One turning vector, and how many steps it has turned:
The counts run from 0 to 201.
[ 41 -46  -5   5   4   6 -15 -26   1  17  11  -4  20  17   0 -22  21  43
  34 -23  26 -12 -12 -30 -12 -21 -16 -24 -16 -29 -23  52   1 -13  22  42
  17  19  -7  -5 -17  -3  12  19  35 -16  -3  -1  -1 -23  39 -17  29  42
  25  21 -38] => 79
[ 12 -21  39   1 -45 -11 -10  38 -11 -35  21  -2  -3  -2 -33 -20  43   2
  34 -13  31 -37 -14  -6 -56 -19 -12  15 -32  19  29  39  -9 -31   8 -28
 -21 -18   6  29  22 -36  22  22   6 -18   9 -40  13  -1   0   9 -11 -17
 -11  40  -3] => 137
[-10  -5 -25  28 -12 -29  15  25  -5  30 -34 -12 -12 -11   6  -5  15  54
  59   6 -10   3 -25   8  -4 -53   4  -5  -8  -1 -19 -33 -30 -32 -18  38
 -29   9  11  -6  20 -17  -4  21  -2 -11  -1 -11 -43   3  15  -5  10 -58
 -16 -19 -16] => 168
[-28 -46  10  31 -21  -4   7  14   1  30 -18 -33  14  13 -11   4  -9  47
  71   5  32   7 -24 -36 -13 -46  11  -9  -9  -9 -17  -4   8 -24 -23  41
   4  17  -2 -43  14 -23  15  15  -2  -7  18   2 -44   4  57  12   6  -8
 -18 -12   1] => 163
[-33 -29  22  41 -10  12  23  18 -14 -23 -13  20  50  23 -24 -23   1  32
  64   5  -1   0 -19 -10  -4 -35   1  28 -12   3 -13  -5   8 -26  -4  33
  26  24   4 -32  -5 -31  -5  27 -25   8 -28 -26 -37  -9  41  23 -12 -49
 -15 -17   4] => 44
[  4  -3 -15  12 -16 -23 -25  -6  -4   5 -34  28   6  22  13  19  11  43
  51 -16  50 -20  -1 -13   2 -40   9 -22 -39  -4 -30  20   8 -21  31  12
 -20 -23  -2   9 -11 -43  13  -2   1  -8 -30 -54 -26  -2  28 -48  -3 -15
  38  -6 -12] => 177
[ 30 -27  43 -24 -15 -12   9  42 -13 -18   7  19  -2  -4 -18 -31  43  12
  40   0  42 -27 -45   3 -43  -7 -18   7  -6 -27  51  15 -10 -16 -15  -5
 -15  -9  11  29  34 -18  28  24  -6 -35  15 -28   5 -10   8  25   8 -37
   2  19 -18] => 135
[-29 -41  10  49 -11  -2  14  28  -2  34 -21 -34   4  18 -14  -4   3  53
  63  15  24   4 -14 -45 -16 -42  11   0 -15   2 -34  -2  19 -29  -2  33
   0  13 -14 -28   3 -30  24   9  -9  -6  12 -13 -41   9  39   7   0 -10
  -8  -3   0] => 162
[-10 -32  27  40 -17 -27  17  33 -26  22   7   4  -7  10 -10 -10   9  35
  59  17  28   2   1 -40 -19 -16   5  13 -22  -3 -15  -3 -12 -36 -14   9
  -9 -23  14 -29  20 -44  29  15 -22 -32  32 -18 -21   6  32  27   5 -29
 -14  -5  25] => 21
[ 24 -13  15  42 -10 -32   3 -19 -25   0  22   4   8  -4  31  -9   4  39
  15  10  35 -32  16  -7  18  -8  25 -16 -53  37  -3  28 -35 -36  44  12
 -12 -14  51   5  -9 -12  10  24  54 -27  -1  24  28  -6  21  23   4 -11
  36  -6   8] => 103
[ 35 -35  28  10  -3 -20  25  56  24  23 -36 -28 -18   4   0   7  30  31
  38  24  46 -12 -19 -26 -39 -34  -5 -17 -26 -11 -14 -30 -14 -27  17 -27
 -43  -9  -5   9  19 -37   8  18 -23  22  16 -31   4   6  -6   4  11  13
  11  14   2] => 14
[ -4 -17  -2   5   4  16  -3   6  -5 -14 -23  18  42  32   7 -36  36  26
  18 -18  23  -8 -27   3 -21 -65 -22  16 -29  20  -7  55  25 -14  31  25
 -11  11 -23  24 -25 -28  25   4   8  10 -13 -47 -20  -8  15 -18  -2 -13
  15  22 -45] => 59
[ 16 -32   3   5 -18 -20   8  56  12  35 -13   3  -4   7   2   0  39  29
  48  -2  23  -6 -27 -12 -37 -63 -27  -8 -12 -15 -12   5   0 -22   8  -2
 -35 -14 -13  26   8 -43  33  -7  -9  -5  27 -50 -26   4   6 -16  -1 -15
  -8  11 -25] => 156
[ 15 -21  -8  36  20 -12  -4 -15  -8  26   5 -16   1   7   8 -19  24  65
  26   8  11 -11   5 -12  11 -49  17 -13 -26  33 -28  39   7 -42  36  41
   0  10  -8  17 -27   6  36  -3  29 -39  16  10 -13  -9  17 -13  18  18
  22  16 -31] => 82
[ -7 -33   7  23  -8   3  -7  -1 -15  -9   9  36  40  16 -21 -35  29  51
  53 -23 -10  -2 -21  -1 -18 -53 -22  12  -4   1   0  51  24 -22   8  50
  27  21  -5   1 -23 -12  22   0  10 -34  -4 -28 -33 -26  35  -8  -9 -24
  -4   7 -44] => 61
[ -2  -3 -13  39   3   2 -19 -28 -31 -35   0  32  29  15   4 -31  26  35
   5 -11  20 -20   2   2  -1 -29  17  25 -44  45  -9  60   6 -32  36  26
  -1   2   6  24 -28 -14  17  15  19 -28 -19 -16  -3 -15   7 -13  -6 -27
  27  16 -23] => 200
[  8 -15   4  13  51  10   6  -6 -15 -19 -48  37  35  42   8 -24  26  50
   7  -7  53 -14 -29 -11   2  -7   6  20 -11 -16  -8  21  11 -25   9  43
   2  10 -18  18  -6  -5  27  13 -25 -23 -22 -23  -7 -14   9 -11  24 -11
  53   3 -34] => 196
[ 49  -7  35 -11  -8 -33  -1   6 -19 -35  -5  25   1  -6  -1  -1  27  33
  25   8  60 -49   0   2  -8  23   7 -24 -33 -11  25   7 -27 -36  30 -17
 -15 -23  33  36  18 -16 -16  16  15 -24 -33 -20  40 -17  -6  13   3  -5
  36   5   4] => 114
[-25  -4   5  14   9   3  23  18  13 -27 -61   0  35   8 -11 -16   9  48
  35  16  20 -27 -22  20   3 -65   7   2 -22  28  10 -22  14 -29  22  32
  -6  35 -12  22   7  -1  -8   1 -12  24 -39 -34 -25   1  14   2  -4 -50
  10 -21 -32] => 48
[ 38  -9  20  21  12 -15  31  12  -2 -27 -30 -21  13  -5   5  -3  11  33
   6  25  29 -36  15   0  -1   5  22  -8 -35  26  -7 -17 -51 -40  43 -10
  -2  12  40  16   8  -3 -48  45   9  34 -37   6  45  -7  -1  28  10   6
  24   0  22] => 109
[ 39 -34  16   9 -24 -17  12  45  25   8 -31 -38 -22  -6 -19  18  29  24
  38  16  42 -25 -18 -13 -38 -30   1 -23 -35  -5 -20 -26 -36 -30  15 -28
 -36 -10   3   3  19 -40 -25  33  -7  33   2 -26  23  10   8  -6  13  17
  -3  15  12] => 13
[-21 -36  46   9 -46   5  18  28  18  -3  -8 -43  23  -4 -18 -15   2   8
  41  20  31 -30  -4 -16 -43 -53  -3 -14 -31  36  21  25  15 -17  22 -12
  -5  25   9   5   1 -18  15   6  22  19   2 -16  -6   6  37  29 -21  -7
 -19  23 -14] => 143
[-22 -40   9  40 -42 -14 -23  24  -4  12 -10 -32  -8   8 -39  12  13  29
  57 -12  24 -12   3 -30 -28 -49  13  -6 -30  14 -39  27  11 -43  14  -1
 -13 -21 -15 -19  -6 -46  17   5   2  -2  13 -41 -18   6  36 -26 -12   7
 -25  22  10] => 160
[-34 -15  15  11 -31  19   3   9   4 -36 -38  -4  49   9 -23  -8  -4  28
  49  -9  33 -24 -12   4  -6 -42  13  -5 -30  21  -1   1   1  -8  15  26
  14  31  11 -22   3 -15 -32  20  12  37 -48 -27 -16   4  40  -3 -11 -37
  -6 -13  -8] => 46
[ -1   1 -20  13 -10   0  -5 -21  -5 -22 -36  20  40   2  19  -5  -1  38
  45 -14   9 -14 -18  18  12 -48   9 -11 -24   8  -7  -4 -33 -12  19  46
  -2  33  35  -6  -1  -7 -35  40  28   5 -48  -8 -15 -10  44 -17  10 -40
  16 -34 -18] => 187
[  3 -16  48  33  -9 -11  34  32 -12 -31  -8 -17   9 -16 -41 -24  27  30
  23  46   6 -38   6   5 -20 -21  28  13 -28  44  17 -14 -11 -47  21 -25
  -4  16  24  31  -2   8 -12   8 -10   1 -17  -6  24   0 -10  37 -16 -38
 -14   5   0] => 127
[  3  -5  16   6 -44 -28  -3  23  10 -11 -27   4   8 -24 -12  11   3  37
  63   0  14 -25  -8  19  -7 -39  14 -30 -28   8  -4 -34 -32 -24  11  -2
 -33  -6  47  -1  21 -27 -40  20  11  10 -30 -30  -6  10  24 -10 -12 -58
  -9 -35  13] => 29
[ 42  -9  23  18  30 -14  51  24   4 -12 -41 -16  13   3   8  -9  23  45
   7  36  40 -25   2   0   4   3  10  -4 -31  19  -2 -29 -37 -38  49  -2
 -10   8  28  27   3  -5 -30  28   1  22 -31   7  32 -11 -11  35  12   9
  34  -2  10] => 110
[ 56 -16  44 -11  23 -22  38  19   7  -2 -21  22  15 -10   9 -14  23  55
  27  26  45 -25 -18  -4  -7  15  -5 -20  -6 -31  22 -19 -31 -23  22   9
  -8   1  35  28  19   6 -12  20   3 -13 -24   9  24 -24   4  32  20 -13
  33 -14  -7] => 112
[-23 -33  21  36 -42 -11  -7  13 -16   2  -2 -20   2   6  -7  -1  -5  16
  63  -7  45  -9  -3 -29 -14 -15  21  -7 -39   6 -10   4 -21 -29 -10   1
 -14 -12  36 -57  24 -53  -4  43  15   5  12  -4 -10  12  47  25  -5 -25
 -14  -7  32] => 23
[ 30 -18  24  47  13 -25  39   8 -36  -2  16  10  10 -11  -2 -32  20  55
  26  24  -9   1   6  -9  12  11  15   9 -20  11 -10 -17 -46 -50  17  23
  11   9  45  -1   5 -12 -15  34   6 -24   0  32  18 -14   3  47   9 -24
  12 -22  13] => 106
[ 40  -6  32   4   6 -35   3  20 -28 -35 -12  14   1   0 -11  -6  37  32
  12   5  58 -48   3  -7  -5  18  18  -5 -36  13  14  12 -18 -47  39 -17
 -29 -27  18  39   7 -13  10   8   1 -29 -17 -24  44   0 -16  12   5 -17
  40  11   9] => 115
[ 23 -20 -32  54  31  -7  29   3  -4  16 -22 -38   1  -5  24 -24  25  57
   2  13   9   2  -8  -9   4 -30  16  -4 -20  16 -34 -10 -42 -46  21  45
 -14  36   5   7   3   8  -7  47  14   6   0  31   2  -4  -1  16  45  16
  24  14 -20] => 88
[ -7   5 -20  14   1   6 -15  23 -30 -53 -51   2   4  20 -33 -17  42  26
  23 -20  27 -26 -27  18 -23 -29  13  25 -10  10   3   9  -4 -48   3  15
 -17   5 -33  18  10  -8  -8  25 -27  12 -32 -53 -15  18 -12 -38   7 -42
   9  23 -17] => 53
[ 28 -63  51  12 -39 -13   2  16  -9   4  31 -26 -11  -9 -47 -13  28  23
  55  10  30 -31   3 -36 -45  -3  12  -9 -13  -5  -1  37  -1 -42   3 -13
  14   2  17  -7  12 -17  13  20   9 -35  30   4  24 -15  28  17   1  23
 -14  24   9] => 0
[-12 -37  44   1 -33 -15  19  32   5  16  -1 -31  -1 -29 -33 -19  15  40
  64  27   0 -20 -25   2 -28 -56   4 -21   2   3  27  -8   1 -28 -22  17
   1  31  15  22  21  10  13   5   5 -29  12   4 -23   3  31  24 -16 -46
 -32  -5 -23] => 146
